One turn sends every row of this set to another row. A few are shown first. Where does it send the rows asked after them?
mes: [-30, -3, -24, -5, -2, 10, 15, 30, 30, 0, -9, 20, -7, 42, 10, -7, 16, 4, 2, 10, -22, 1, 7]
Guza: [-22, 5, -21, -14, -3, 12, 14, 24, 22, -3, -21, 25, 5, 40, 5, 7, 17, 13, 7, 7, -19, -9, 11]
Zop: [-32, -2, -20, -5, 2, 7, 6, 16, 32, -6, -5, 34, -2, 43, 8, -8, 26, 13, 2, 7, -20, -10, 11]
rini: [-1, 2, -29, 2, 30, 8, 8, 8, 12, -6, 3, 5, -5, 19, 0, -29, 10, 12, 14, 8, -3, -22, 15]
gupun: [-47, -10, -1, 2, 27, 6, 2, 16, -1, 2, -6, 4, -14, 32, 25, -1, 18, 20, 23, 6, -7, -14, -9]
zoniv: [-26, -12, -6, 10, 22, 1, 17, 28, 0, 5, -12, 22, 3, 16, 0, 0, 19, 1, 22, 0, -5, 15, -6]
Num: [-23, -4, -7, 7, 22, 4, 16, 30, 4, 6, -14, 24, 0, 17, -5, -4, 13, -5, 21, 1, -11, 13, -6]
kevo: [-14, 1, -25, 9, 5, 11, 6, 8, 2, 0, -8, 17, 7, 14, 17, -2, 47, 17, 23, -4, -38, -7, 11]
nomuz: [-6, -9, -10, -7, 5, -4, 11, 33, 10, -15, -17, 13, -6, -8, 25, -18, 27, 19, 30, -2, -21, -8, 16]
Bidap: [-45, -7, -10, 4, 22, 1, 6, 25, 3, -10, -19, -2, -6, 35, 31, -13, 24, 19, 23, 10, -9, -11, -9]
rudu: [-4, 4, -30, -3, 23, 2, 5, -7, 11, -2, -4, 0, -8, 21, -2, -29, 18, 17, 15, 10, -15, -16, 1]
Dil: [-21, 0, -2, -3, 0, 25, 16, 17, -5, 7, 3, 0, -15, 37, -1, -20, 23, 5, 32, 1, -14, -13, 12]
Bak: [-42, -15, -4, 12, 22, 0, -5, 26, 2, -10, -9, -1, -21, 29, 17, -6, 31, 8, 22, 16, -2, -16, -4]
lod: [-13, -1, -4, -3, 8, -2, 11, 38, 19, -8, -9, 9, 5, -4, 14, -15, 31, 23, 38, -8, -21, -4, 3]
teliz: [-3, -2, -32, 0, 27, 3, 0, 4, 2, -3, 2, -5, -1, 11, 0, -20, 23, 11, 16, 12, -2, -17, 19]
kotot: [-44, -6, -7, 2, 36, -3, 4, 26, 1, -4, -11, 6, -16, 26, 20, -3, 28, 3, 16, 14, -13, -20, -11]
kika: [-11, 10, -23, 4, 10, -14, 7, 15, -5, -6, -6, 8, -5, 20, 34, -24, 22, -15, 14, 11, -3, -13, 2]
vib: [-1, -1, -36, -5, 25, 2, 2, 0, 10, -10, 5, -5, 5, 12, 0, -13, 25, 9, 14, 9, -3, -17, 7]
pupoz: [-8, 11, -13, 4, 7, -10, 10, 19, -7, -8, -8, 11, -2, 23, 36, -23, 22, -14, 19, 8, -11, -19, 6]
fita: [-34, 1, -17, -3, -6, 14, 17, 16, 24, 0, -5, 26, -4, 39, 12, -5, 15, 8, -3, 9, -22, 3, 9]
gites: [-8, 5, -28, -10, 30, 12, -3, 6, 13, -5, -2, 4, 0, 14, -1, -26, 28, 17, 25, 18, 1, -21, 9]
Laral: [-9, -11, -9, -5, 5, -10, 13, 35, 13, -19, -19, 13, -3, 2, 11, -19, 28, 24, 21, -15, -13, -7, 7]
divo: [-18, 1, -6, -8, 1, 24, 22, 18, 0, 7, 2, 4, -22, 43, 3, -20, 22, 6, 28, 8, -11, -10, 18]
nub: [-27, 2, -12, -7, -7, 21, 12, 20, 29, -4, -16, 16, 1, 38, 14, -5, 25, 9, -3, 1, -21, -11, 11]
Dufug: [-15, -14, -14, -10, 3, -2, 8, 38, 9, -14, -6, 19, 8, 1, 24, -20, 26, 15, 36, -10, -19, -10, 0]
Fidef: [-14, 8, -23, 15, 6, 11, 5, 9, -1, -4, -4, 11, 12, 16, 10, 0, 47, 10, 18, 2, -38, -9, 6]
lar: [0, -2, -8, -10, 3, -3, 11, 32, 9, -16, -10, 13, -5, -5, 20, -8, 31, 15, 30, -7, -16, -3, 12]
geva: [-45, -13, -5, 2, 27, 2, 6, 22, 1, 1, -4, 2, -15, 39, 28, -3, 22, 8, 26, 5, -16, -8, -7]

rudu -> Bak
kika -> zoniv
pupoz -> Num
Now find these:
kotot -> lod
Zop -> gites
vib -> gupun
lar -> fita

One turn sends every row of this set to another row. A few are shown first. Where does it send the rows asked after them?
Bar: [19, -25, -5, -16, 17, -17, 10, -9, 19, -7, -11, -13, -6, 19, -22, -5, 8, 26, -7, 10]
Som: [6, -25, -26, -24, -4, 5, -2, -8, 12, 6, -4, 6, -10, -11, -10, -7, -11, -9, -10, 2]
sito: [5, -20, -4, -2, 17, 6, 22, 8, 1, -9, -2, 7, 0, -20, -19, -8, 2, -2, 2, 28]
disa: [12, -18, -6, -19, -5, -9, -9, -2, -17, 12, 10, 12, -15, 3, -26, -5, -5, 2, 1, 12]
tobo: [26, -5, 16, 8, 7, -8, 14, -4, 7, 17, -7, 6, -8, -2, -15, 5, 9, -3, -3, 10]
niboz: [-3, -11, 1, 1, 6, 7, 8, -4, -5, 6, -4, 2, -10, 26, -9, -3, 13, -8, 6, 2]
let: [-8, -9, -9, -13, 4, -3, 20, 14, 18, 4, -7, 14, -13, -11, -12, -7, 5, -6, -11, 1]
gud: [21, -28, -10, -10, 0, -13, 22, 14, 12, 8, 18, -12, 0, -12, -24, 20, 11, -13, -4, 1]
Nuser: [-5, -18, -23, 10, 7, -8, 8, -7, 9, -6, 10, -12, -16, -10, -43, 8, 3, -2, 7, 11]
Sog: [-3, -19, -20, -7, 14, -10, -6, -12, -2, 14, -9, -2, -11, 19, -36, -1, 7, 10, -2, 5]
pofep: [0, -8, -10, -13, 9, -8, 7, -2, 4, -15, 32, -9, -4, 12, -8, 3, 3, -3, 7, 5]
Siz: [11, -10, 1, -6, 15, -12, 12, -1, 14, -30, 1, -13, -15, 14, 1, 3, 8, -2, 3, 7]
lil: [22, -26, -4, -33, 4, -7, 12, -3, 15, -28, -10, -17, -13, 3, -23, 3, 8, -2, -13, 11]
dokov: [4, -30, 16, -5, 3, -5, 14, 3, -2, -8, 14, -9, 2, -5, -16, 0, 9, 11, 13, 24]
tosor: [-12, -7, -11, -23, 15, -10, 10, -8, 17, -27, 2, 1, -17, -7, -31, 1, 5, -4, -3, 10]
Zaned: [6, -11, -11, -1, -7, -3, -3, 1, 20, 7, 6, -19, -14, 1, -5, 4, 0, -24, -4, -5]
bekik: [33, -34, -21, -15, 3, -2, 20, -18, 10, -3, -18, -5, -5, 7, -12, 1, 1, 1, -8, 6]
zuneb: [21, -33, -9, -17, -7, 1, 8, 4, 14, -6, 6, -14, -14, 13, 8, 0, -2, -10, 3, -3]
finip: [16, -24, -29, -18, 5, -10, 10, -5, 29, 16, 16, -9, -1, -7, -38, 9, 7, 3, -3, 10]
Ruz: [-5, -47, 8, -5, 6, -7, 10, -7, 6, 3, -21, -2, 0, 3, -12, 2, 15, -2, -1, 11]
fum: [13, -31, 2, -29, 17, -15, 18, -9, 9, -3, 21, 11, 0, 10, -26, 14, 14, 3, -3, 1]
nozaz: [25, -20, 4, -2, 14, -11, -9, -18, 22, -3, 3, -6, -5, -16, -17, 11, 0, -9, -18, 8]
kora: [1, -28, -6, -28, -3, -9, 15, -14, -3, -6, 1, 6, -2, -4, -22, -7, 6, 3, 12, 34]
balet: [15, -29, -14, -21, 2, -29, 14, 13, 1, 22, 9, -3, -6, -9, -20, 2, -4, 2, 5, 15]
Kasa: [11, -1, 1, -9, 12, -7, 2, -1, 16, 8, -25, 2, -8, -6, -28, -2, 17, -5, -14, 23]
Gazaz: [20, -12, 7, -3, 10, -6, 8, -1, 12, 13, -2, -4, -25, -6, -50, 3, 8, -3, 6, 11]
pepon: [25, -18, -10, 2, 15, -2, 5, 0, 6, 0, -1, -15, -13, 31, -13, 9, 12, 0, 1, -4]

Kasa -> kora
tosor -> Som
Ruz -> fum
Now find these:
Bar -> lil
pofep -> Zaned
Gazaz -> sito
Siz -> zuneb
let -> disa
tobo -> dokov

